In the data rows, 128 means zero.
Each pair is two rows. How far apart are they, by a hidden measure? 0 means very close, and 20 very far. Two or three weighted sums of its numbers give each row a place; it is the straight-line distance between the places.
[126 122 158 116 131 128  94 124 132 129 113 108]
[176 104 152 106 116 124  73 111 132 147  80 111] -> 6
[101 115 104 134 106 111 146 129 133 101 181 118]
[140  67  92 126  85 155  85 105 116  98 143 145] -> 5
[132 107 116 121 107 132 141 130 127 125 139 123]
[122 140 125 148 120 109 145 131 120 127 132 138] -> 4
[118 108 133 128 143 172 104 120 118 141 109 149]
[135 128 131 117 130 110 125 141 143 147 131 106] -> 9
[137 133 119 127 140 125 136 146 129 134 118 148]
[139 133 128 117 146 137 114 126 159 130 117 124] -> 2
[136  53  87 115  71 164  97  77 143 102 119 130]
[123  93 113 123 106 158 125 123 126 113 123 127] -> 6
[122  94 146  96 110 184 129  73 149 120  96 114]
[140  93 118 126 112 171 101 128 124 112 107 152] -> 14
[123 141 113 141 119 131 135 121 114 123 135 132]
[ 99 140 114 151 110  88 136 145 119 140 147 155] -> 5
[152 119 129 117 107 137 106 121 122 132 110 136]
[104 159 153 181 173 124 146 153 136 162 132 133] -> 9
[122 155 108 141 110 147 158 129 113 123 137 108]
[112 126 139 158 134 138 142 110  98 149 143  95] -> 12
[161 125 148 109 135  89 105 142 157 145 108 105]
[100 141 149 111 144 133 119 120 134 144 129  74] -> 3
[ 88 124  83 150  90 126 122 109 100 129 162 142]
[200  93 127 123 151 165  95 111 136 127  43 174] -> 1
[155 139 117 129 142 122 128 134 132 120  90 147]
[116 128 131 132 141 166 125  86 144 128 123 125] -> 3
[150 139 123 123 151 131 134 133 134 137 102 146]
[125 142 120 138  93  91 150 148 107 107 150 129] -> 11
[148 144 136 138 141  97 147 156 144 145 159 135]
[ 87 129  77 164  58  86 149 118 120 149 133 166] -> 11
[104 112 139 120 157 159  99 132 125 128 112 127]
[117 116 109 117 127 140 112 113 121 115 152 126] -> 10
[135 135 150 121 156 124 118 133 131 164 117 108]
[131 151 110 143 117 149 150 122 112 124 136 130] -> 7
[136 136 114 116 106 100 121 121 129 132 160 106]
[116 131 143 107 147 137 130 126 157 133 129 109] -> 5
[122 174 145 207 146 130 168 150  76 135 169 130]
[118 146 167 137 161 110 109 153 151 176 108  96] -> 5
[119 113 145  89 131 153 108 106 151 114 117 104]
[134 144 103 141  96 114 161 119 138 136 118 154] -> 10
[126 155 154 153 145 112 136 152 141 173 133 124]
[113 132 129 160 127 113 124 137 101 134 137 144] -> 8
[121 143 145 111 141 129 119 136 139 144 128 107]
[127 157 144 150 124 120 140 139 126 152 140 112] -> 2
[168 152 113 134  90  78 163  81 132 138  53 167]
[136 130 157 107 154 106  98 147 154 171  95  71] -> 13
[106 126 110 130 127 131 128 116 138 111 149 131]
[124 128 101 158 120 129 180 148  83  80 165 131] -> 5
[115 123 104 124  83  92 122 109 126 100 179  86]
[161 115 127 112 154 146  99 117 124 139 112 126] -> 8
[ 95 101 127 140 150 142 106 144 105 124 149 132]
[120 138 111 151 115 167 152 122 114 125 131 146] -> 11
[112 133 111 135 114 118 131 135 125 132 120 156]
[141 130 115 126 142 114 134 127 131 139  94 132] -> 6
[123 153 136 141 135 120 138 150 134 140 139 120]
[181 123 146  95 140  69 113 138 156 151 103  81] -> 14
[140 143 154  85 135 146 127 109 164 113 129 117]
[106 119  81 131  80 136 115  80 127 109 143 136] -> 2
[144 141 126 110 131 107 126 135 134 140 128 107]
[165 139 160  95 149 154  84 110 153 122  89 126] -> 6
[134 140 119 121 128 131 140 139 132 134 139 129]
[128 159 142 183 142 119 167 163  84 108 167 141] -> 9
[141 167  94 141  92 147 166 121 129 142 129 150]
[144 125 120 142 137 166 109 116 138 134  85 163] -> 12
[129  94 146 131 132 184 110 102 118 148 101 139]
[ 75 119  68 150  77 130 109  92 100 122 167 152] -> 7
[130 126 129 111 132 116 131 136 128 122 151 123]
[159 133 133 107 147 148 121 112 135 120  81 139] -> 1
[164 147 149 137 145  89 129 165 147 163 144 123]
[ 92 147 101 154 105  90 130 143 110 146 142 164] -> 11
[113 120 123 117 130 132 134 139 133 118 138 117]
[164 111 161  79 173 135 114 117 174 128  76 146] -> 4
[133 143 119 134 131 125 139 138 113 135 147 119]
[120 136 116 156  82 123 152 114 122 123 128 134] -> 8
[109 118 131 104 127 138 129 115 143 113 127 104]
[117 105 106 132 139 162 159 156  95  66 119 169] -> 9
[ 98 123 140 141 142 143 127 105 131 151 129 137]
[152 139 127 124 136 125 143 111 151 114  90 163] -> 6
[ 89  85 128 123 141 172  84 122 108 126 107 143]
[132 101 104 121 139 169 150 138 103  95 122 152] -> 15
[136 109 107 145 105 133 135 144 128 132 111 165]
[113 155 132 106 125 102 111 123 132 130 142 146] -> 2
[159 134 184  99 170 109 127 117 167 151 101 120]
[ 87 120  94 161  97 122 134 134 101 145 146 156] -> 13
[150 160 102 130 122 140 161 112 127 124  95 162]
[123  28  45 130  37 181  62   9 124  79 120 138] -> 16
[129 167 135 109 118 108 102 124 123 139 133 128]
[129 126 135 111 142 123 122 140 146 132 141 124] -> 5
[ 76 116 109 158 133 124 110 128  82 132 180 126]
[111 113 104 135 143 164 163 149  89  79 119 158] -> 4
[115 112 134 145 149 139 115 143 107 125 141 123]
[160 152 132 117 124 128 124 138 131 157 137 109] -> 13
[132 115 148  82 126 154 107 110 155 107 111 123]
[124 127 120 148 127 154 135 123 114 122 133 108] -> 3
[ 92 128  92 156 100 112 127 136 116 153 128 169]
[163 114 127 118 146 137 124 142 133 131  95 150] -> 6
[144 139 118 125 146 117 148 126 138 118 119 146]
[124 139 136 116 139 123 118 149 134 137 133 112] -> 8
[150 135 155 130 142 112 116 157 138 147 131 113]
[163 145 142 101 142 148 121  82 170  97  75 166] -> 5
[122 155  85 184  72 130 207 143  83  66 178 175]
[120 138 156 111 156 129  95 140 138 146 111  98] -> 11
[125 134 155  88 149 127 112 129 169 134 116  91]
[154 121 138 116 140 122 111 134 133 146 117 114] -> 2
[101 111 135 141 157 170 104 130 107 137 113 134]
[121 130 123 121 118 103 140 140 135 127 163 103] -> 14
[127  82  71 124  81 132 103  95 105  95 150 138]
[128 136 172 132 141 114  93 159 139 144 117 111] -> 13
[145 147 118 116 134 125 137 148 115 132 146 117]
[107 132 123 159 137 107  93 147  89 153 127 153] -> 17
[127 138 171 104 134 132 103 107 138 163 116  71]
[121 125 112 166 117 112 186 164  76  71 159 144] -> 5
[102 143 143 117 149 131 124 130 134 139 130  95]
[118 127 163 146 168  96 133 153 159 166 118 123] -> 1
[174  87 137 110 108 156  78 102 124 116  79 141]
[198  71 133 106 125 134 114 140 138 101  86 155] -> 6
[ 93  77 117 151 134 145  76 125  90 126 156 144]
[111 135 148 126 147 127 108 143 151 155 121  90] -> 8
[126 104  98 131 131 165 163 149  93  83 128 164]
[149 147 118 123 131 127 132 145 106 137 144 100] -> 6
[130 159 149 117 121 138 141 113 150 146 133 131]
[123 110 110 122 153 151 115 134 111 140 138 147] -> 7
[153  66 104 121  98 152  89 115 114 108 125 157]
[100 145  94 158 101 114 149 135  96 122 128 167] -> 5
[124 113 155 104 116 179 120  72 143 142 101 111]
[117 140 142  90 131 135 120 109 151 120 132 104] -> 8
[115 107 108 126 151 145 108 142 101 144 148 157]
[109 170 141 178 147 122 159 149 129 158 149 143] -> 3
[105 125 147 128 147 142 107 135 119 148 121  92]
[105 173 114 184  99 122 205 164  94 107 152 185] -> 9
[152 128 141 106 157 147 110 121 151 117 102 144]
[120 148 157 128 148 116 111 152 141 151 120 109] -> 7
[ 76 118  66 161  75 124 111  86  90 117 180 128]
[129 107 153 114 162 129  97 135 124 130 106  99] -> 8
[138 121 123 109 132  89 140 129 144 116 150 116]
[115 118 136 143 165 156 139 142 101 107 111 139] -> 14
[124 117 141 103 146 129 116 135 146 122 130 107]
[140 128 149 106 154 121  92 146 146 138 110 114] -> 4
[132 123 116 122 153 160 132 132 124 140 131 135]
[119 152 108 144 107 128 145 130 119 134 135 144] -> 4
[127 152 128 145 135 123 137 147 127 142 135 103]
[ 95 130 104 146 112 118 130 142 106 144 155 152] -> 4
[104 129 140 173 156 164 105 111  78 110 118 106]
[ 87 119  86 157  88 125 128 116 102 134 156 147] -> 12
[ 83 154 163 176 172 119 132 160 121 158 150 148]
[168 154 139 116 133  94 135 153 133 157 150 104] -> 19
[ 99 130 150 140 147 127 126 129 124 150 128 102]
[131 117 149  87 156 121 114 127 175 118 122 106] -> 8
[158 133 122 121 150 137 126 126 131 134  94 151]
[ 78  88  53 176  31  91 197 143  61   0 178 203] -> 19
[188  99 129  97 124 115 112 109 139 118  85 132]
[ 88 119 103 150 124 108 118 146 114 151 135 167] -> 17
[140 159 123 152 120 128 134 133 136 129 112 152]
[126 160 151 147 129 115 141 144 137 157 140 123] -> 5
[108 132 119 161  99 107 142 128 119 132 137 142]
[102 137 116 142 125  91 127 154 119 146 149 142] -> 6
[153 144 148 152 156  92 147 171 155 151 154 153]
[136  94 134 120 143 161 109 115 130 128 105 131] -> 12
[175  59 108 120  99 151 154 125  92  57  81 169]
[129 108 142 122 133 130 116 135 134 131 124 127] -> 10
[129  95 113 131 114 164  92 104 118 112 116 143]
[121 146 156 124 147 132 112 134 134 158 127 105] -> 2
[105 133 132 126 138 164 129 121 131 140 106 146]
[ 98 137 104 148 109  99 128 141 117 147 135 157] -> 1
[110 112 108 130 138 139 135 148 102 121 146 162]
[133  95 130 115 116 162 102 116 133 115 119 123] -> 7
[126 180 183 167 160 122 131 141 147 189 118 127]
[105 124 112 132 143 157 124 109 135 119 127 126] -> 4
[128 129 145  98 114 143 132  98 148 144 130  98]
[138 145 156  88 130 141 128 110 169 111 134 119] -> 6
[109  96 145 105 150 164  95 119 134 115 104 126]
[150 131 194  53 161 141  78 108 196 138  82  90] -> 8
[138 103  98 130 105 129 127 136 113 117 128 153]
[134 155 153  84 162 129 110 132 144 128 131 109] -> 2
[138 106 110 127 101 141 137 139 127 124 139 140]
[121 112 110 126 143 147 133 150 107 117 142 156] -> 6
[152  51  89 112  94 137  78 101  99 100 132 156]
[ 90 127  94 146 113 126 122 130  95 132 173 138] -> 10
[116 125 138 106 143 143 117 128 143 124 128 113]
[125 108  90 120 115 138 113  91 122 111 146 118] -> 7
[133 126 114 156 132 121 165 153  79  93 155 114]
[128 125 141 132 128  93 132 154 157 144 144 123] -> 4
